Rows swapped in pairs by one turn or mirror: which row each one swaps with
The rows were stretched afterwards, more along some directions than others.
dad: [ 29  19   6 -11  31  20   7  20 -15  41  -4   5 -14 -20  25  -4   8]
vovim: [ 15  26  46  -1   8  15   1   6  -8  24 -10  -1 -23 -22  34 -12  -3]
zumi: [ 20   7  17  -8   9  17  -1  -1  -3   1 -17  19  -7   6  15 -10   9]
Zule: [ 26  -6 -13  -8  32  35  -7   4 -20   0  -8 -12  21  -4  12 -17  18]
lubol: [ 21  14 -16 -14  28  40 -22   2  -1  17  20   5  16  -3  15 -11   9]
pas: [-11  21  23  15  31   7  -2   3 -34  34 -14 -17  -8 -18  17   9 -12]
fosak: [ 25  -9  -5 -11  36  33  -5   0 -16  -1  -8  -2  29   1  13 -14  18]
Niriz: [ 12  12  15  -5   5   3  -3  -2   4   4 -20  13 -10  -7  15  -1  15]
Zot: [ 0 25  7  7 25 26 -5 19  1 28  0 10  8 -9 -9 16  4]
Feza: [ 20  10  16  -3   7  18  -2   4  -1   5 -24  12 -13  -2  18  -5   9]
futev: [  4   2  25   4  20  18   3 -34   1  21  -6  -4  12 -11  12  20  -2]
roso: [ 27 -16  -6  -5  29  32  -4  -3 -17  -3  -8 -14  20  -1  14 -14  17]
kur: [  3   0  13   4  18  12   4 -33   5  22  -4  -3  11 -10   1  21   0]
nusi: [ 10  -3  18   0  22  14   2 -33   6  22   0  -7  16  -3   8  12   2]
Kifi: [ 17  20  -5  -1  24  35 -21  11  -9  23  18   6   6  -1  12  -4   2]
rupid: [-16  23  20  20  11 -19 -27 -20   1  23  -1   4  -5 -27  19  21   1]
vetas: [ 23 -11 -11 -13  28  33  -3   0 -16  -6  -1 -14  25   1  10 -18  20]
fum: [ 10   5  24  -1  19  16   0 -34  10  18  -3  -2  10 -13   9  19   1]
lazo: [ -7  17  23   9  15 -12 -20 -13  -4  23   6  -2  -3 -36  33  16   4]
geli: [ 16  10  14  -8   9   7  -6  -7   4   4 -20  19 -12  -6  15  -5  13]
zosa: [  1   1  18   2  22  17   1 -32   3  20  -4  -7  17 -14   1  18  -4]
teza: [ 16   9  17  -1   5   7  -2  -4  -4   5 -21   9 -18  -8  20  -6  11]
soni: [ 26   7  10  -4  40  16  -8  -1 -10  22   6 -14  18  -6  11 -16  19]
bipo: [ 25  -9 -21 -10  36  34 -13  -1 -13   0  -1 -10  24   2   7 -20  15]
biko: [ 22   9 -12  -6  27  45 -24   1  -8  16  16  -1  19  -3  12  -6   6]
mufe: [ 13   9  18   3   0   1  -8  -3   2   4 -21  12 -22 -19  24   0   0]
vuk: [ 20  12 -14  -9  25  37 -25  -3   2  20  13   7  19   3   3  -2  10]
fuzav: [ -5  23  21  14  25  -3 -22 -20  -5  34  -2   2   0 -26  32  20   3]
ravob: [ -5  20  21  12  35  11   2   1 -39  37 -14 -22  -5 -15  17   1  -8]
gereb: [ 22  -9 -11  -9  29  36  -9   1 -19  -7  -6  -9  23  -3   7 -17  12]
monur: [ -6  26  13   5  21  17  -4  11   6  29  -1  11   2 -16 -10  17   0]
Nimob: [ 17  11  18  -8   6  15  -9  -4  -4   3 -17  14 -17  -4  26 -12   6]
mokab: [-11  25  26  17  12  -9 -27 -17   0  28  -4   7 -12 -25  24  21   4]
fek: [-11  27   6  10  24  21  -4  16  -3  30  -3   4   6 -20  -8  20   0]
Nimi: [ 34  14  -1 -17  34  30   5  14  -9  36  -2   8  -5 -11  22  -3   7]
Voke: [ 15  24 -10 -14  29  33 -22   3  -2  21  16   8  15   9   6 -11   8]
ner: [ -5  26  16  10  20  19  -4  22   0  29  -1   3   3 -19   2  15  -2]
Semem: [ -3  30  15   5  24  25  -7  16   2  25   2   6   3 -14  -4  14   0]
pev: [ 26  -9 -15  -9  33  28 -15   2 -16  -2  -3  -6  24  -3  12 -15  18]
leges: [-17  17  25  19  10  -7 -25 -15  -7  25   1  -5  -6 -32  25  21   1]

ravob swaps with dad
zumi swaps with fosak
Voke swaps with lazo
ner swaps with nusi

